155,142,128,128,131
128,128,139,157,133
141,128,128,132,156
129,145,153,131,128
128,135,157,136,128
157,133,128,128,139
155,131,128,129,142
128,130,150,148,129
128,128,137,157,133
The entry in the top-right corner? 131
The bottom-left entry? 128
The third entry on the diagonal from the top-right corner? 128
The top-left entry? 155
The entry just right of the centre entry? 136
The bottom-right entry? 133
The second entry on the diagonal from the top-right corner: 157
The fourth entry in reading order is 128
The 2nd entry on the main diagonal? 128
The median of all entries? 132
The entry directly above 137? 150
The largest entry in the last row? 157
